rotation steps, each row followed by its count of steps
The counts run from 0 to 437.
[ 10 -24   9 -22 -49  -2   3  40   2 -22  13  41   8   1  21 -23  15  -2
  -3  10  16  -1  18 -15   0   6  19  27  -1  -6  35   1 -34   6  31  -1
  -5  -6  19 -19 -37  18 -19] -> 107
[-13  21  13  38  23 -28  28 -10  -4  14  19 -38   8  10  -2   6 -14  14
  -7  -9  -8  23 -19 -34 -13 -13 -16 -20   4  -3 -40  -4  15  27  -5  11
   8  -1 -13  28 -21   1  40] -> 227
[-37   7 -28 -13  -7  10 -17  -9 -31 -25 -21   4  -7  23   1 -47  27  -7
  13  14  40 -17  28 -35 -10   4  -2  -2   9   3 -12 -31 -19  30  -5   9
 -10   6  17  -4 -22  22  20] -> 73
[-24 -44 -12  -9  -7  -3  21   6 -14 -37  25  -7  19   0 -18  -5 -31   2
  15   8  16  12  -2   2 -22  17  18  10  25 -23   8  21 -22 -11 -13  -5
 -28   1  24   0 -20  42 -34] -> 120
[ 41   9  -7 -38  -6  16  -1   0  14   0   6 -13  -2  49   9 -23  10 -19
 -19 -25  11 -13  20  20   1   0  30  -3   1  47  33 -13  -3 -26 -18 -13
  26  13  24  14  11   3  13] -> 312
[-15  12 -13 -22  -4   7 -22   0  22 -12 -19 -11   7  21   2 -14  -7 -29
 -18  10  -8 -10  36   3  18  14 -19  -7 -23   5   5  -4 -14  10  21  45
  44  18  27 -39 -13   0  30] -> 61
[ 21  -3   4  26 -21 -16  -1 -16   0  15   3 -19  20  -9   9 -10   2  19
  -8  14 -16 -15 -31  -1 -41  33  52 -26  35   1  -9 -29  21   8   0 -41
 -29   9  -9  16  21   1 -10] -> 181
[ -3   4  37   1  -5  11  28  15 -36   8  31 -17  -8  43  32  -9   6   8
  -7 -11   4  55  -5   0  18 -17  12 -32 -20  15  18  17  20  -3  -7   3
  27 -22  14   4   0 -12  21] -> 250
[ -1  23  13  20  14  22  32 -10 -19 -10  19  -9  12  36  23  35   8   8
 -19   1  60   8 -17 -10  -2 -27 -29   6  10  24 -17  -1   2   5   4  -2
   8 -12  -3  38 -18  12 -25] -> 262
[-21  -8 -13 -23 -21   5 -17  -2  -9  -8  27 -24  14  -3 -21  -6 -35   0
  11  20 -16  -3   7  33 -21  21   9  20  18 -15 -14  40   8  -6 -39  -8
 -22 -22   2 -23 -34  14 -34] -> 400
[-10  23  18 -12  -8 -19 -29  10  12   6  32 -19  29   7  39  16  15  -9
   4  21 -42   2 -24   2 -15   6  27 -14  17  -9 -15 -11 -15   1  24 -39
 -11  -4   0  -5  -6  46  -8] -> 171
[ 27  -4  35  16 -12  -8  29 -33  -3  32   4  -7  19  15  28  21  -9   5
 -19  24 -16  20   0   0 -16  -2 -24 -21  22 -30  29  30   4 -19  14 -20
  36 -10  -5  28 -11  -3  19] -> 232
[-19   3 -14 -27 -11  19 -22  11 -28 -20 -11  15  -6  29   1 -67  33  -6
   3   9  33 -12  22 -23  -4  -9  21 -12   5  24   1 -30 -17  37  -8  14
  -1  22  25  -6 -15  11  19] -> 72
[-30  -5  -8 -10  -2   2 -46   9 -19 -37  26 -38  17  14 -11  13   3 -16
  26  25 -12   1 -21  -1 -16  10  -1  11   8 -14 -38  -5   4   9 -12  13
 -25 -12   9 -29 -12  37 -36] -> 416
[ -6  26 -37 -43 -14 -13   7 -19  21  11 -20 -26 -15  16  -1 -32 -16  -4
  17 -17  17  -2  27 -27  -7   4   0 -17 -10  -1 -21   1 -12   0   5  18
  31  17   7  11   4  41  39] -> 343
[ 34 -24   3   0  -3  14  20  29 -13 -16  19 -12  11  53  -6  11   5  -8
 -11 -17   9  15 -18   8  15  -2 -13   1 -15  57   8 -12  22  -7 -32  19
   3  -4  11  12  14 -30 -11] -> 275
[-31  10  35   2  14 -22 -10  33  -8  14  -8  -7  32  -3  18 -12  28  18
 -18  16 -33  14 -27 -13   4   3  24 -38  -5   4 -37 -15   0  25  -1 -10
  -6  29   3 -16 -16  -9  28] -> 188
[-16  -5  -3 -23 -40 -17  10   0  10  23  29  15  -8 -10  17 -34 -41  20
   2   2  -6  20  10  -1  -5  27  28 -16  -7 -30  19  14 -33  20  18   7
  -2  12   9  14 -12  13 -34] -> 117
[ 20  -8  28  14  -7 -13  29 -49 -18  20  22  15 -20  38  -4  40   5   9
  -6  -2  22  24   8  10  -9   2 -21   5  10   2 -16   0  28  12   6  -7
  12 -46 -10  31  -9  20 -16] -> 246
[ -9  -8 -19 -26 -29 -18 -26  14  14   8   5 -14   1 -10   2 -29 -17  12
  42 -15 -16  27  20   2  -6  29  -7  15 -40 -24  -6  32   7  -7 -17  37
  16   3  30 -28 -15  10  17] -> 382
[ -1 -29 -38 -11 -38   5 -15 -32  13 -12 -35 -19 -13   9 -29 -17 -17 -14
  -5   0  -6 -26  17 -21 -20  38   3 -19  24   9  13 -16   1  17   8  38
   5   5  14  15  14  -4 -15] -> 65
[ 13  10 -22   3 -47  31 -28 -12  22 -24 -12 -40  11   8  18  38   8 -27
   0  -1  13 -22   9   8 -13   7  -4  17  16  31  24   2  17  -2  20  27
  22 -12   8  -2  -9   4 -39] -> 29
[ -8  11 -24  -5 -23 -12   2  41  -2 -24  36   0   3  -3  24 -38  -2  -2
  14  -8  15  -7  14 -37 -15  -9  21  30  -2  -4   7 -17 -37  15  16  -7
 -23  -6  10  -3 -42  29   4] -> 109
[ 11  30 -12 -24 -15  32 -17  -7 -17  16  29 -26   7  40   4  -1 -13   4
 -24  11  28 -12   4  20 -13 -24  -1  -1   7  42   0   9   6  15 -39   1
   1  10 -27  16 -18 -21 -25] -> 17
[-20 -10 -18 -31 -27 -10 -19 -22   1   9  19 -25 -17  13 -20 -40 -35  -2
 -25   5 -25 -27  41   3   1  16  10  -8  18 -14  27 -11 -35  15  -2   4
  -4  -7  -2  -3 -36  -6  10] -> 79
[ 18 -16 -17 -20 -42 -23  -7   4  42  10  -8  29   8 -23 -12  10 -15  23
  12 -11  18 -17  22   3 -20  19 -17  47 -11  -3 -11  16  -1   8  -5  29
  14  14   9   7 -38   3 -28] -> 372
[ -8  -8 -33 -34 -19  -4  11  24  -7 -22 -13 -12 -12   9 -27 -29  18   6
  13 -21  31 -15  26 -28 -11  -9  14  25   0  33 -28 -13  -2  11 -32   8
 -13 -10   6  -4 -28  21  22] -> 353
[-24   2  -7  32  -7  25  41  -6 -49  -7  -7 -39   5  30  25  -7   2  14
   7   2  20  47 -17 -21  -1   0 -19 -25   3   7  -1  11  19  -4  -9 -15
  -2 -34   3   8   2 -14  26] -> 252
[-30   4   2 -14 -17   4 -54 -35  -1  20   7 -25 -17  22   2  -6   0  -8
  16 -22  -8  -2  26  30   1  30  12 -10   1  25  15 -19  21  25 -25  29
  17   3  28   5 -13  -8 -26] -> 40
[  3  24 -15 -20 -32  18 -11 -36 -21  31  16 -34 -21  26   3  17 -10  17
  19  -8  22  12   7  15 -18   7 -11  -6   7  14 -20   3  21  14 -24   3
  -2 -33 -29  39   0   5 -28] -> 2
[-12 -32 -15 -22   0  20   5  -1  -9   2 -53 -28  19   7 -18 -26  -1  24
  -5 -16  22 -10  12  -9  -2  13   1  -8   2  11  19  -5 -11 -26 -32   4
  16  42  28   5  -6 -21  34] -> 330
[-11 -16 -13   8   7   1  18 -13  16 -40   8 -18  -5   3  -4 -21 -25 -15
  -5  -3  44 -23  26 -26 -12   2  31  16  11 -19  14   2 -22 -13  18  24
  20  19  36  -8 -28  36  14] -> 84
[-50 -20 -15   9  -5  -7 -29 -25   2  -9 -30   1  -5  -2  -9  -5  13   7
  15  -4  19 -21  34 -17   1  23 -21  15   2 -21  -6 -39 -16  27  19  33
   8   2  34 -10 -36  12   7] -> 75
[-10 -10  -9 -10 -18 -15  -1  -9   5  18  30   8   4   0   9 -14 -39  35
  -5  20   9  -6  21   7   3  31 -21  19 -17 -70   3  -8 -43  -5  29  -1
  -4  10  -2  -4 -34  -4  -5] -> 115
[-28  27 -13  -8 -18  11 -32  -8 -16  11  -2  -1  12 -13  35 -15  -5  31
  25  33  41  -8   9   1 -21  13 -16  30 -20 -53 -26  10 -16  -4   9  -8
  -1  16  -1 -16 -25  10 -12] -> 395
[ 23 -24  -7 -49 -41   8   6 -12   7   6 -34  12  -2  12   1  -8   9   2
   1   3  12 -21  46  10 -14  13   1  19  14  -2  31  16 -14 -31  -2 -16
  22 -13   9  -5 -19  23  20] -> 348
[ -9  11 -12 -28  13   0  26  -3  27  -7  -7 -30 -19  12 -14 -11 -12 -13
 -14 -35  37  -8  24   2   5   5  50  -1 -16  31  -4   4   6 -19 -11  11
  35  14  30  -3  -6  24  25] -> 327
[ 10   1 -44 -14 -15  20  18 -46  20   2 -43 -28  -4  27 -21  23 -16 -17
 -10 -11  17 -19  13  14  -6  43 -21  -3  21  27  -7 -17   4 -14   3   1
   6 -12   4  18  24  18  -9] -> 308
[-13 -10   9 -15  -1  -2 -29  14  -1 -33   9  -5   8  11 -11   7   8 -14
  10  30  -4   4  -3  18   4  30   1  18 -43 -25 -45   6  16   1  10  34
   2  -2  20 -66  -1  15 -11] -> 418
[ 35  13 -13 -46 -22 -18 -24   4  23  21  42   5   4   9  -8 -14 -23  11
   1  -4   5 -15  33   8 -26  -9  -7  39   4  -8  -5  20 -16  -6 -28   0
   2   7  -6  16 -45   9  -6] -> 374
[-27 -12   3  -6  14  -5 -18   9 -31   7  12  -1  33   5   7 -18  -9  43
  13  29   2   7 -32  17  -2  26  -1  -9 -15 -37 -29 -27 -20  -8  -8 -20
 -31  39   5 -15  -5  -9 -10] -> 151
[-18 -16  -4 -28 -26  13  27 -16  -1 -33 -11   5 -18  11 -26 -22 -18 -14
 -34  22  41 -20  29 -23  -5   6  35  -3  12   1   7  15 -25  20  24  24
   4  -4   6  -9 -14  23 -14] -> 82
[-24   8  19 -13  -6 -22 -24  31   7  -8  28 -33  24   2  22  13  23  -8
  10   9 -47  14 -36  -9  -7  14  35 -24   8   4 -20 -15  -7  14  16 -16
 -13  -1   6 -11   4  35 -10] -> 172
[-15   3 -17 -59 -30  10   3 -18  -4  26 -26 -12 -17  29 -22 -15  -1   6
 -33  -8  -7 -21  29  19  20  22   6 -12  10  31   4 -24 -13  12 -12 -13
   3 -15 -17   5 -12 -12 -10] -> 322
[ 10  -2  31   6   1  -4 -48  24   5 -14  31  12  22   1  20 -15  18 -13
 -15  25   6 -11  -8  22  -8   0  51  20 -21  -7  11 -10  14   3  -9  -1
  13  23  33 -34 -24   0 -26] -> 428
